(in the rows, 128 means zero)
A state moves one step at a time under one of 7 hidden systems, and each row is a state written as 22 numbers. Each run below is a few steps of one system.
Q522, run 1 (10 x 22):
[[146 116 155 104 168 144 147 110 128  86  99  80 118  76  71  89  92 111
  126 118 123 135]
 [104 157 120 140 164 123  89 119 133 139 173 122 148  68 119  70 132 147
  135  80 180 114]
 [103 143 108 156 107 109 120 168 110 162 180 170 146 167 194 122 168 147
  158 129 155 113]
 [126 106 110 119  94 113 166 141 124 149  79 173 101 210 135 177 133 121
  124 181  92 129]
 [180 115 144  99 118 161 129 104 132 104  44 103 102  97  74 175  88 112
  108 136 101 152]
 [150 167 143 121 155 160  95  86 144  95 165  52 135  57 116  78 111  99
  122  83 141 146]
 [ 74 132 133 170 152  98 108 133 153 142 243 132 165 127 168  87 167 150
  107 105 152 104]
 [103  77 135 162 125  92 182 197 100 138 129 199 143 198 168 156 150 169
  152 168 121 104]
 [148 104  98  83 124 130 173 130  94 130   4 160  85 160  70 146  88 115
  165 156 104 135]
 [168 177 110  77 108 176  58  73 136 138  74  80 105  42  74 134  99 111
  126  82 153 154]]
Q355, run 2:
[[ 85 162 144 111 143 139 126 101 106 159 165 140 108 105 107 120 127 188
  139 144 130 147]
 [184 136  95 115 159 140 131 140 153 141  89 140 140 127 148 161 113 121
  184 131 130 146]
 [137 115  94 129  98 103 144 140 108 128 141 130  67 163 117 127 136  77
   83 163 141 105]
 [106 124 169 136 113 153 112 106 149 140 104  93 176 104 161 121 154 128
   72 138 118 173]
 [147 112 153 149 132 117 127 158 152  64 144 125 152 129 114 116 105 119
  159  63 126  73]
 [ 69 151 128 128 151 118 134 103  88 155 189 152  91 121  95 109 124 189
  126 145 129 132]
 [167 131  94 112 166 148 127 127 144 163  62 141 165 115 157 165 125 138
  193 131 121 175]
 [160 105  81 116  80 102 142 156 107 115 124 126  61 168 110 133 129  58
  108 141 147  81]
 [ 94 143 179 127  95 159 105  99 137 153 135  87 151 101 160 116 165 133
   47 159 128 173]
 [168 122 170 160 151 130 124 163 188  63 132 127 190 124 137 127  97 124
  166  62 117  86]]
Q571, run 3, 10 rows:
[[139 119  89 190 173 116 151 151  81 104 103 152 144 150 147 113 106 108
  150 115 119 142]
 [ 66 122  91 101 124 101 125  83 135 161 108 137 140 155 118  80 145 114
  142 101 117 130]
 [118  87 144  99  58 129 104 144 108 135 134 121 129 115 131 174 165 162
  149 104 136 108]
 [149 168 157 113  98 148 145 137 106 112 168 100  70 142 131 121 126 110
   99 178 133 130]
 [145 171 156 133 165 145 111 122 205 137 113 147 144 105 110 140  96 149
   94 140 135 130]
 [170 102  94 185 167 127 137 142  95  91 109 134 149 128 137 159  99 114
  155 100 103 149]
 [ 87 109  81 109 159  96 149  86 132 148 137 107 133 149 130  64 148  85
  137 120 116 141]
 [ 91  74 152 101  86 115 111 157 134 153 126 140 158 106 130 142 174 174
  138 105 157  96]
 [135 158 161 129  78 149 152 162  55 100 146 124  66 147 130 121 122 128
  120 166 138 120]
 [132 211 145 106 140 154  97  91 196 153 113 147 116 118  97 128  89 140
  100 138 129 133]]
Q643, run 4 (10 x 22):
[[125 109 119 103  94 123 123 169 138 170  86 156 130 129 144 141 159 134
  120 151 173 112]
 [154 148 152 146  75 153 125 149  99  87  78 122 112 149 131 126 109  87
  103 124 124 126]
 [123 181 159 133 130 139  99  95 174  99 160 119 133 127 104 114  99 130
  119  83 110 111]
 [134 112 109 161 166 119 116 107 120 136 197 122 142 105 144 178 134 167
  140 118 105 154]
 [109  76 105 115 182 100 190 126 121 147 115 129 131 150 136 104 141 120
  139 175 109 151]
 [117 100 129  85 103 125 121 164 140 161  52 147 136 103 107 113 147 136
  125 130 184  99]
 [164 162 133 140  60 161 100 148  66  91 109 102  99 118 137 123 119  87
  123 102 151 125]
 [115 209 150 136 124 134 112  94 166 106 203 127 118 167 134  96 108 121
  129 106 102 111]
 [130 114 124 163 164 117 120 119 158 156 181 161 150 133 149 211 132 195
  124 146  97 146]
 [134  49 110 124 184 113 195 120 115 122  63 120 132 136 110 135 119 110
  120 173  89 167]]
Q598, run 5:
[[115 131  93 138 135  96 126 104 130 132 166 150  78 147  78 141 107 127
   94 126 120 104]
 [115  98 137 109 150 144 144  99 115 152  91  97 156 104 145 128 149 140
  127 151 106 190]
 [151 100 104 134 127 102 121 172 151 113 138 122 146 125 144 103 142  86
  143  92 170  81]
 [ 78 171 163 137  79 143 110 112  91 138 156 137  98 132 118 113 134 157
   78 142 132 133]
 [171 144 160 121 148 161 146 155 145 113  79 137 168 131 158 147 109 143
  192 130 109 148]
 [142 131  72 132 142  88 119 112 147 120 173 148  71 145  71 145  98 110
  120 108 131  81]
 [ 94 103 136 110 136 146 136  71 102 161 117  87 137 101 138 135 156 144
   97 168  94 206]
 [167  84 116 143 139 107 132 186 169 106 118 117 180 128 175 110 150  81
  154  98 161  93]
 [ 65 169 151 152  74 121 104 122  91 129 168 158  81 144  91 101 123 152
   53 129 146  93]
 [149 157 184 111 150 182 152 137 117 121  59 130 172 113 157 141 107 175
  199 142  98 183]]
Q429, run 6:
[[128 142 121 114 130 112 131 152 179 139 155 120 134 140 154  78 151  84
  114 139 169  96]
 [104 107 125 168 117 123  90 127 107 154 139 157 136  97 117 182 138 187
   89 116 141 135]
 [156 148 140 161 164 134 173 134 131  89 115 142 137 183 151 132  92 112
  154 149  72 149]
 [115 107 118  67 115 108 125 110 174 138 101 124  96 118  54 104 120 111
  115 114 146  80]
 [134 127 108 130 111 155  99 102  53 136 142  87 132  86 160 149 153 142
  169 103 123 188]
 [127 136 149 139 133 112 165 180 169 125 159 131 147 176 191  80 156  91
  118 167 150 101]
 [ 92 111 147 148 113 122  94 135 127 143 112 175 118  90  64 169 112 196
   65 117 154 101]
 [178 180 124 159 167 160 149 105 104  83 110 121 128 155 143 142  73 111
  183 124  66 181]
 [123 107  91  50 121  91 131 109 210 151 129 107 103 144  94  85 148  68
  118 125 156  75]
 [102  80 110 143  96 139  89 109  42 164 144 105 144  66 156 179 178 181
  132 111 133 182]]
Q429, run 7:
[[118  55 131 164 113 116 121 149  86 127 153 122 152 101 149 182 162 168
  114 117 127 136]
 [105 145 182 164 158 127 188 148 113  85 134 148 132 176 130  85 100 136
  124 156  96 126]
 [128 159 132  79 129 133 105 128 159 135  92 156 102 102  51 118  90 155
  155  95 159  82]
 [177 168  64 127 108 151  99  99  80 138 151  93  89 120 158 161 136  92
  160 120 124 173]
 [105 111 128 113 118 109 140 131 197 172 136 123 162 169 192 108 185  93
   87 174 133 132]
 [120  47 174 166 125 126 123 162 112 110 100 144 158  78 101 187 128 190
   83 121 132 119]
 [139 171 159 169 178 145 172 116  90  48 129 118 117 150 103  75  60 106
  150 116  80 141]
 [112 164  91  49 130 106  98 101 190 165 142 138 107 118  79  80 126 124
  183  80 166  74]
 [153 117  63 133  81 134  96 130  52 175 173 116  99 119 186 210 179 144
  155 141 138 171]
 [104 118 180 149 119 129 189 165 167 139  97 149 159 205 199 106 156 100
   63 221 110 145]]
Q522, run 8:
[[133 169 150 150 140 153 135 151 102 121 130 127 141 123 161  95 125 130
  136 138 143 151]
 [122 130  84 137 151 101 128 114 171 143 129 150 134 160 126 126 122 105
  125 121 118 118]
 [129  98 131 150 100 132 113 135  88 119 119 133 128 118 124 177 130 155
  127 111 117 135]
 [129 138 146  86 134 142 153 109 135 124 120 100 128 138 135 101 132 114
  164 141 104 148]
 [122 109 118 121 124 107 106 130 162 138 143 128 115 104  92 130 133 121
   84 117 159  92]
 [131 158 162 165 120 156 127 159  84 113 138 134 139 122 164 123 127 149
  133 134 138 146]
 [127 137  95 117 164 106 153 110 175 142 126 145 127 172 128 114 116 100
  141 140 106 125]
 [133  89 113 148 110 123 100 130  98 126 117 136 120  97  97 183 126 153
  104 105 132 123]
 [130 154 156 100 126 159 144 117 110 120 123  91 142 129 162  92 136 122
  175 135 110 165]
 [111 111 105 111 129  92 113 120 189 147 147 134 118 133  99 115 139 105
   88 120 151  83]]
Q927, run 9 (10 x 22):
[[102  74  92 139 121  82 140 139  89 119 122 157  81 136  63 131 118 127
  104 116 139  81]
 [106 142 146 104  90 166 112 112  89 149  61  91 136  91 139  89 147 113
   93 142 150 176]
 [180 163 119  97  95 137  93 159 194 128 131 128 141 139 158 141 133 100
  182  91 158  83]
 [125 165 142 200 123 129 108 122 105 116 224 141 109 141 147 180 120 164
   81 140 106 138]
 [122 115 163 103 208 134 203 121 168 136  98 132 156 149 138 113 115 150
  150 192  83 171]
 [134  50  61 131 147  75 129 127 128 108  96 143 102 123  47 138 101  96
  120  78 133  74]
 [ 87 134 127 136  84 157  87  92  41 143 113  70 143  72 153  80 167 115
   98 103 150 186]
 [150 176 153  70  93 136 126 182 188 140 142 139 156 162 186  95 158 121
  222 115 165  79]
 [133 164 147 198  94 118 109 157 111 111 203 190  72 165 103 205  97 174
   60 152 120  89]
 [139 139 171 107 201 170 180  82 159 141  52 112 146 114 124 137  97 144
  105 211  72 220]]
Q927, run 10:
[[ 85 146 130 186 114 122 142 133  69 114 144 155 140 180 163 106 129 133
  130 122 100 142]
 [ 92 121 179  90 104 132 149 128 150 128  71 158 143 157  99 124 120 163
  145 130 100 111]
 [165 108 122 100  94 140 103 123 118 116 111 113  82  90  73 183 111 133
  119 114 135 112]
 [151 166 113 108 143 149 109  95 146 150 168  75 118  91 154 111 144 102
  112 145 143 170]
 [139 111 104 151 163  95 143 166 174 141 174 147 160 152 177 126 151 122
  146 134 146 104]
 [104 109 142 196 133 114 163 148  69  89 125 156 122 166 123 121 109 128
   94 136 101 129]
 [ 97 133 164  93 132 146 132 104 140 124  40 129 150 112  86  89 104 142
  140 108 114 139]
 [160 119  88  95  90 130  74 124 116 140 131 116 106  83 101 172 134 135
  171  74 158 106]
 [127 179 123 120 106 145 119 108 108 157 207  96 100 139 180 123 163 120
  118 170 131 163]
 [130 111 154 127 157 103 172 171 213 140 133 164 153 177 157 130 141 130
  112 181 128  97]]
Q571, run 11 (10 x 22):
[[124 152 126 109 138 123 135 139 157 144 159 129 126 136 146  94 142 117
  143 140 151 113]
 [122 122 132 155 116 117 121 155 133 139 129 170 132 142 130 161 129 159
  111 132 136 110]
 [130 137 127 130 122 141 148 112  97 123  91 127 107 154 124 132 110 113
  119 151  98 158]
 [136 123 121  99 131 130 106  99 169 127 108 104 134 103  97 126 120 111
  124  97 126 123]
 [147 106 126 154 131 131 117 146 102 114 172 100 144  96 161 138 149 129
  136 111 141 133]
 [108 148 149 122 146 119 163 145 146 131 156 135 131 163 153  81 137 122
  132 161 131 119]
 [102 118 137 137 126 118 122 137 136 141  99 183 128 134  87 154 109 178
  121 119 131 103]
 [144 136 101 122 109 148 129 109  67 126  96 112  96 125 123 148 117 116
  147 130 109 168]
 [149 142 112  87 119 131 101 105 189 140 134  90 128 115 130 112 141  82
  124 116 142 118]
 [138  98 151 183 127 122 116 165 131 110 175 127 158 113 163 158 146 143
   96 123 141 118]]
Q598, run 12:
[[105 112 139 132 150 128 131 109 122 137 123 138 143 112 117 144 124 171
  130 126 105 149]
 [132  92 100 117 140 107 148 143 119 128 123 127 134 139 131 114 137 114
  168 115 133 114]
 [104 141 123 100  98 124 118 120 131 155 138 123 104 126 121 104 150 121
  103 143 154 119]
 [159 141 158 130 103 161 121 153 120 119  99 115 139 114 155 144 130 125
  127 138 136 147]
 [154 161 123 159 139 124 123 129 147  95 153 139 115 151 117 128  93 107
  125 109 117 106]
 [103 122 137 135 155 129 127  90 132 138 143 134 129 114 107 154 117 170
  113 135  98 154]
 [135  69  98 128 155 105 154 142 121 127 114 124 149 129 143 130 145 120
  166 119 125 131]
 [ 92 131 112 109 102 107 122 127 129 152 143 131 107 137 119  84 153 110
  102 131 163 100]
 [139 149 175 120  91 173 114 150 112 130  88 118 140 103 149 135 136 143
  124 139 145 151]
 [177 170 124 149 131 133 125 149 141  86 146 136 112 151 129 134  91 104
  157 103 122 102]]
Q355, run 13 (10 x 22):
[[145 166 166 132 139 155 148 149 104 117 155 126 122 129 155 129 119 156
  164 155 123 147]
 [135 152 117 113 159 119 146 135 178 144  93 162 119 153 106 111 102 116
  125 151 135 111]
 [143 108  91 158 140 127 113 106 103 127 116 112 106 102 105 155 116 107
   78 127 125 153]
 [115 113 118 127 118 125 129 106 134 121 148  90 160 150 173 102 158  91
  145 104 104 145]
 [106  89 154 118 104 109 117 162 149 135 146 151 138 117 112 143 149 168
  125 114 155  77]
 [134 158 168 149 133 161 144 149  65 106 126 133 117 115 136 128 107 166
  150 144 123 155]
 [132 176 107  94 149 129 135 111 173 144  91 148 118 156 110  90 101 101
  153 129 130 121]
 [155 109  80 141 128 119  93 107 131 144 143 116  94  94 100 182 124 116
   76 126 140 132]
 [130 112 134 145 119 130 145 122 122 114 168  87 160 160 202 125 164  98
  139 135  92 160]
 [ 90  82 167 114 115  99 142 168 172 127 111 164 152 140 104 114 139 155
  115 122 146  69]]
Q643, run 14, 10 rows:
[[117 115 115  80  95 142 113 129 111 184  56 149 134 113 128 156 150 162
  158 133 144 149]
 [184 121 116 103  76 133 140 146 117  86 110  93  83 158 125 134 121  55
  139 125 125 103]
 [ 95 172 180 126  92 133 100 107 169 119 191 116 115 126 111 106 131 138
   61 122 134  98]
 [160 134 160 186 171 152 127 146 135 114 166 125 180 107 187 174 126 169
  145 134 107 168]
 [110  88  80 160 217  84 177 119 130 117 106 163 130 151  88  98  93 115
  130 131 107 127]
 [ 84 104 105  66 108 134  98 102 107 194  60 133 135  76  96 120 155 167
  149 114 161 147]
 [193 126 104  98  62 138 134 164  87 100 132  78  93 147 170 129 152  54
  179 119 148 112]
 [ 83 186 180 139  81 115 123 131 164 117 199 149  93 180 116  92 126 125
   57 145 134  70]
 [156 162 193 180 153 173 110 139 156 125 129 152 183 103 168 206 106 204
  123 146  98 177]
 [164  78  65 169 233  94 172 104 139  86  96 128 126 136  76 129  70  85
  133 111  82 142]]

Which system made each of these runs?
run 15, 2 rows:
[[123 138 111 130 174 116 143 123 179 166 134 167 160 163 162 149 132 154
  164 148 106 144]
 [146  63 100 137 121 105 157 155  99 120  75 151  98 147  97 170 118 116
  108 150 124 113]]

Q355
run 16:
[[124 132 119 170 124 109 125 154 126 118 137 162 125 151 127 130 116 127
  112 118 137 101]
 [115 147 129 129 116 130 122 105 134 128 116 152 117 152 103 149 109 143
  127 119  98 129]]

Q429
run 17, 2 rows:
[[156 118  82 129 130 117 133 155  89 108 114 134 111 133 124 116 117 102
  190  93 144 104]
 [ 86 170 124  97  84 127 114 100 107 156 154 139  77 148 102 109 133 138
  113 140 134 117]]

Q643
run 18, 2 rows:
[[144 119 128  87 131 134 164 135 106 113 104 103 121 137 136 100 129 107
  193 130 119 136]
 [125 142 120 106  99 113 110 146 146 141 154 148  86 127  97 125 130 129
  111 126 171  73]]

Q643
run 19, 2 rows:
[[154 105  97 131 147 138 119 135  78 124  97 112 131  76 119 135 124 137
  170  99 148 148]
 [115 149 107 150 115 115 138 139 104 118 148 121 124 170 165  69 144  73
  128 121 137 121]]

Q429
run 20, 2 rows:
[[136  85 134 103 113 127 145 102 121 105 167  83 124 145 138 165 144 126
  167 122  71 140]
 [100  96 158 103 141 105 157 129 148 116 181 100 112 117 101  87 143 128
  100 144 139  95]]

Q927
run 21 (2 x 22):
[[144 170 124 102 128 143 144  97 155 140 154  96 110 157 162 112 137  88
  122 167 106 159]
 [126  80 130 150 151  93 130 149 197 128 153 148 163 137 135 150 140 134
   95 124 131  90]]

Q927
run 22 (2 x 22):
[[138 124 112  75 129 137 131  90 123 143 121  99  99 110 102 134 129 126
  156 133 115 150]
 [127 119 134 108 112 138 101 123 144 146 146  90 130  80 136 121 158 118
   93 130 161 130]]

Q522
run 23:
[[112 111 120 198 164 126 124 108 106 121 123 134 155 120 134 143 118 137
   74 129 103 167]
 [125 103 127 102 153 128 156 117 125 111  82 108 161 134 134  93 122 117
  196 100 102 145]]

Q927
run 24 (2 x 22):
[[ 83 113 148 151 110 139 128 130 103 139  34 148 170 133 138 105 134 134
   94 123 123 156]
 [140 144 132 114  88 142  93 113 114  82  97 107 114 112  83 112  99 105
  153  52 126 100]]

Q355
run 25:
[[102  85 175 137 114 118 137 141 124  87 135  99 137 106 102  94 134 120
   80 112 136 102]
 [146 156 165 127 137 159 118 162 111 109 104 122 140  73 119  91 109 147
  154 107 173 120]]

Q927
run 26, 2 rows:
[[ 98 101 140  91 141 115 159 121 156 142 150  91 153 135 158  73 170 107
  139 144 128 133]
 [129  95 145 146 130 122 109 182 125 130 115 151 150  74 114 133 132 166
  117 106 186  93]]

Q355
run 27, 2 rows:
[[157 107 116 122 156 128 119 132 169 152 157  97 151  95 166 150 158 119
  122 147 146 147]
 [142 115 114 177 162 106 159 154 115  94 171 124 131 158 154 105 125  93
  131 129 123 115]]

Q927
run 28:
[[113 135  75 174 152  96 145 151  81 128 118 171 102 155 110  86 106 101
  115 125 153 109]
 [117 158 110 134 129 146  96 105 123 170  78 170 154 125 132 171 117 178
  158 114 112 167]]

Q522
run 29 (2 x 22):
[[145  91  83 161 144  97 145 158 102 128 187 121 126 143 172 135 157 110
  145 134 141 121]
 [ 67 132 156 123 123 120 164 140 120 153  95 167 130 167 124  87 137 150
  107 167 128 126]]

Q643
run 30:
[[137 125  81 154 154 114 103 101 148 118 139 110 151 121 137 116 124  89
  130  78 120 133]
 [ 72  92 113 131 114 105 127 111 100 150 162 129 142 141 140 120 167 152
  136 113 116 131]]

Q643
run 31 (2 x 22):
[[154 111 129 132 155 132 135 131 162 127 121 107 167 120 162 134 136 113
  137 132 120 149]
 [114  90 124 150 145  99 152 148 122 104 140 133 134 144 121 100 129 113
  117 118 133 100]]

Q571
run 32 (2 x 22):
[[129 114 148 169 111 143 116 145  91 108 100 132 158 115 148 150 126 147
  126 106 118 146]
 [126 139 123 121 156 122 150 113 124  98 129 125 120 143 100  90  96 115
  170 101 109 117]]

Q643
run 33, 2 rows:
[[122 192 120 132 107 141  99 104 144 139 136 114 116 139 141  89 127  85
   86 127 140 139]
 [140 116 122 137 131 126  88 125 187 153 140 131 172 108 154 181 146 152
  123 108 131 131]]

Q429
run 34:
[[140 161 104 111 113 137  91 110 122 138 150 113 101 103 112 126 125 119
  138 105 147 127]
 [132 143 114 137 117 124 131 118 132 139 186 114 120 158 172 139 152 113
  127 148 114 143]]

Q643
run 35 (2 x 22):
[[134 152 120 145 106 155 107 108  74 121 102 122 138 130 150 145 122 134
  167  96 103 170]
 [145 137 141 104 105 121 141 149 186 115 151 112 126 165 155 104 144  79
  125 139 134  91]]

Q429
run 36:
[[151 119 154 140 155 137 121 137 165 135 194  86 144  80 164 136 158 128
   78 160 152 143]
 [122 113 147 195 174 106 157 179 137  96 146 158 181 154 167 101 124 134
  140 117 128 109]]

Q355
run 37:
[[108 125 130 134 111 125 139 121  88 115 133 116 104 140 121 104 132 109
  105 134 122 132]
 [120 133 155 104 118 140 118 137 162 139  97 130 151 117 129 108 135 136
  124 125 148 118]]

Q927
run 38, 2 rows:
[[135 136 116 103 105 121 107 123 161 135 125 128 119 131 112 129 129 111
  128 109 141  98]
 [134 151 153 147  98 145 116 137 105 115 159 124 110 128 137 145 126 137
  107 135 130 128]]

Q522
run 39, 2 rows:
[[169 209 127 139 116 160  88 112 148 108 112 116 117 124 126 113  90  85
  113 103 133 134]
 [118 146  95 163 134 114  90  75 159 130 198 122 138 144 141 158 130 126
  111  91  92 139]]

Q643
